50 stands for zero in the data rows.
Every row has a hidden score. In each pair, how much higher is the second row's than the first's? 15 means about the same, 30 much higher and 0 much lower. The score is a weighted sum of the row's numbers plus the product of two more (or one squared), each taken from its middle value.
[58 58 64 44 32 70 69 75 23 42]
[56 60 47 59 53 54 49 49 49 42] 8
[38 50 59 42 42 57 47 46 57 58]
[57 41 49 50 51 56 46 52 57 53] 20
[61 47 44 50 39 60 66 62 30 48]
[95 31 62 76 69 32 34 38 53 13] 17
[32 54 57 27 23 82 86 77 20 63]
[43 61 45 41 52 46 55 45 51 58] 10
[60 56 43 59 69 28 32 31 69 48]
[55 49 58 58 54 45 50 57 39 36] 24
[48 61 39 50 46 43 60 67 67 62]
[19 68 49 37 51 47 50 46 57 79] 7
[48 53 58 69 76 32 26 30 71 39]
[34 59 51 62 61 43 39 34 68 64] 18
[69 42 40 59 54 41 49 52 56 43]
[48 56 56 50 60 40 38 42 70 40] 16
[73 32 49 54 58 43 47 43 52 34]
[76 40 44 72 69 33 21 36 61 23] 19
[50 51 42 43 52 47 45 41 66 54]
[44 50 39 35 33 68 70 67 37 65] 16
[70 35 64 64 48 52 50 46 52 40]
[43 45 52 47 45 55 52 51 55 50] 16
[53 37 60 58 67 48 34 40 63 31]
[64 58 56 39 30 65 66 82 25 47] 18
[69 53 68 61 63 53 40 46 47 36]
[61 53 52 56 59 40 40 36 47 39] 11
[56 50 71 50 36 70 63 66 41 50]
[48 74 53 38 52 68 36 60 13 25] 15
[59 34 50 46 41 60 65 67 49 58]
[42 64 54 52 46 52 53 37 36 18] 13
[64 39 51 69 53 45 46 44 57 38]
[56 58 49 58 34 61 67 67 31 52] 15
[66 48 59 71 72 29 35 31 72 35]
[43 45 44 43 38 59 62 49 56 63] 12
[43 46 60 40 46 56 42 45 60 59]
[54 45 41 40 50 48 55 34 46 51] 7
[73 42 80 70 67 47 29 47 51 24]
[53 39 48 30 45 48 48 50 58 60] 11
[73 34 66 75 63 44 47 39 38 17]
[56 54 26 37 38 56 59 56 50 68] 13
[45 44 31 50 36 36 65 57 38 49]
[43 42 39 46 33 59 52 60 51 62] 4
[60 30 71 56 56 56 42 38 61 58]
[56 33 66 42 45 69 44 54 71 54] 9
[51 59 52 43 42 57 73 57 28 42]
[54 42 40 48 38 59 58 55 49 54] 4
[23 61 40 39 54 39 43 47 38 55]
[56 54 36 54 56 34 49 49 48 44] 15
[69 31 52 50 42 56 60 62 37 41]
[48 60 36 32 28 66 82 81 24 64] 21
[54 50 44 48 52 47 44 47 55 44]
[47 47 50 48 41 47 60 50 46 52] 17
[38 61 54 30 37 73 70 72 32 53]
[39 59 52 48 61 39 41 36 67 70] 14
[51 42 37 43 34 66 75 64 43 56]
[56 60 73 63 49 53 57 44 46 37] 15
[40 65 37 63 53 53 50 49 50 47]
[41 53 46 41 43 61 60 62 57 67] 17
[60 23 51 57 61 38 42 38 53 27]
[55 51 50 53 43 51 65 65 35 45] 22
[49 52 36 35 42 49 63 60 48 61]
[30 64 44 27 46 41 40 50 48 61] 13
[51 39 50 36 38 65 59 68 38 46]
[47 55 46 45 55 42 51 48 64 69] 14
[49 43 47 48 40 62 55 57 52 53]
[35 53 35 41 27 64 75 69 23 55] 18
[43 54 58 52 57 42 36 35 65 61]
[49 47 69 66 58 51 35 41 52 40] 15
[28 67 45 27 51 43 40 44 55 57]
[73 53 66 57 53 51 51 55 39 38] 16
[47 70 56 32 31 75 66 77 14 22]
[38 44 49 66 55 45 45 39 61 58] 4
[41 61 35 42 45 58 43 54 56 67]
[44 52 61 35 48 52 76 52 31 61] 17
[57 33 57 59 65 40 33 37 66 30]
[43 60 49 34 22 80 79 72 22 69] 11
[37 49 53 44 67 33 36 29 66 58]
[33 47 51 64 54 46 46 39 54 61] 18
[20 61 49 38 45 65 59 44 43 54]
[55 48 50 48 46 54 56 52 48 48] 16
[62 40 58 51 65 48 37 39 55 35]
[46 39 53 42 39 68 59 64 38 55] 16
[46 54 49 58 63 36 34 35 67 44]
[55 73 50 36 27 73 67 96 12 44] 25
[65 31 52 60 64 40 35 39 59 30]
[57 41 52 52 48 52 49 52 49 43] 14
[48 58 51 56 45 57 56 53 31 36]
[49 48 64 51 42 69 59 62 46 49] 16
[52 47 67 67 83 10 19 21 69 19]
[44 69 58 30 34 71 55 76 18 39] 3
[48 47 42 44 34 65 60 61 41 60]
[26 43 36 33 27 64 67 58 48 70] 13
[52 58 46 51 48 53 60 50 33 39]
[16 43 54 27 42 67 64 50 42 60] 17
[51 61 62 62 63 47 29 42 66 56]
[58 43 37 37 62 31 55 41 54 88] 10
[72 22 43 53 39 53 55 58 44 35]
[61 56 35 58 61 32 42 53 58 54] 19
[50 51 44 49 46 47 52 49 60 57]
[60 37 65 68 41 60 57 58 51 47] 17
[43 55 28 45 50 48 50 45 59 66]
[63 41 49 46 46 61 53 62 37 49] 16
[56 40 40 55 51 58 48 45 45 44]
[34 55 56 42 58 46 48 43 66 62] 13
[63 53 61 44 36 71 61 78 26 45]
[33 67 54 53 56 44 38 40 52 49] 13
[54 41 70 53 52 57 42 46 48 49]
[44 56 46 49 56 34 44 40 62 53] 10
[60 30 60 45 45 53 69 56 45 64]
[37 70 40 52 57 36 27 35 52 35] 9
[70 43 36 57 40 56 59 59 42 52]
[55 57 30 34 46 57 50 59 54 66] 20
[41 47 69 44 53 52 37 40 64 49]
[58 37 59 53 51 50 51 49 44 39] 15
[33 50 27 34 35 52 61 67 59 73]
[50 46 26 54 34 54 68 67 45 63] 13
[32 69 49 45 53 48 44 45 52 54]
[58 49 62 47 47 61 57 62 40 46] 18
[63 42 46 74 57 45 43 45 45 32]
[65 56 48 64 55 44 49 54 47 43] 15
[59 38 40 49 27 73 66 61 36 45]
[48 54 46 50 53 38 40 41 57 46] 17
[71 44 51 71 68 35 27 26 67 32]
[27 59 45 36 58 33 44 37 45 54] 17
[60 48 32 55 49 47 50 50 54 49]
[58 45 38 69 61 32 50 39 62 50] 17
[53 48 67 71 64 52 37 38 51 36]
[18 64 42 49 61 40 35 46 61 59] 15
[54 48 46 48 46 53 55 55 51 46]
[63 38 60 61 46 48 58 57 49 53] 18
[39 55 38 46 55 43 46 53 46 55]
[34 52 60 48 48 49 50 45 61 60] 12
[37 54 51 48 56 58 41 63 63 55]
[45 59 47 42 40 51 58 57 51 67] 8
[58 41 52 57 51 37 59 65 42 44]
[42 46 45 63 75 17 30 27 53 29] 1
[51 41 69 46 30 80 74 69 36 59]
[42 68 47 49 56 41 43 35 58 53] 12
[36 43 43 46 38 55 62 65 64 68]
[ 0 97 47  0  0 98 88 99  3 89] 11
[58 49 48 65 73 39 28 44 56 31]
[57 56 57 31 21 78 71 81 16 58] 9
[39 55 30 33 23 68 82 68 31 58]
[58 33 56 68 66 33 28 23 77 24] 13
[52 60 90 52 64 55 48 51 28 26]
[53 53 50 44 33 73 70 71 27 55] 2
[53 47 56 63 77 31 24 26 76 39]
[64 51 50 52 46 57 64 59 38 74] 18
[30 55 22 43 39 51 50 67 37 42]
[56 65 49 33 30 74 64 77 21 42] 9
[50 54 29 30 53 54 54 64 51 59]
[63 39 58 59 52 53 50 50 47 50] 15
[39 45 58 51 38 60 61 59 56 70]
[75 36 45 58 48 46 55 53 42 33] 13
[51 51 38 53 42 65 63 57 40 50]
[40 56 75 56 71 36 35 32 70 53] 20
[81 36 50 58 52 34 44 41 47 27]
[65 40 64 55 65 47 45 51 50 48] 22
[51 53 57 69 78 25 20 19 76 52]
[40 44 55 50 37 60 58 57 48 56] 6
[43 58 38 53 44 48 60 64 51 81]
[53 43 45 44 37 67 59 57 51 55] 11
[61 45 64 59 57 45 45 49 54 40]
[52 58 45 45 27 72 74 74 25 65] 11
[39 61 76 57 77 27 30 31 70 70]
[39 51 76 45 51 56 49 43 70 55] 7
[25 70 39 39 45 53 46 57 42 69]
[69 41 42 34 24 80 78 79 27 47] 9
[54 52 56 43 34 65 70 69 31 54]
[17 58 49 33 42 50 59 42 53 78] 12
[59 41 35 61 54 35 38 48 50 36]
[47 51 22 41 26 64 89 84 23 67] 23
[41 49 54 40 42 56 56 57 51 52]
[54 61 69 81 72 43 27 35 35 13] 14
[21 60 35 33 40 53 57 52 41 76]
[24 67 40 14 27 51 52 59 39 64] 13
[50 44 69 50 41 59 63 51 42 61]
[49 48 52 53 59 41 40 33 68 46] 14
[73 32 63 58 45 43 49 49 49 35]
[60 52 58 56 44 57 56 68 31 42] 19
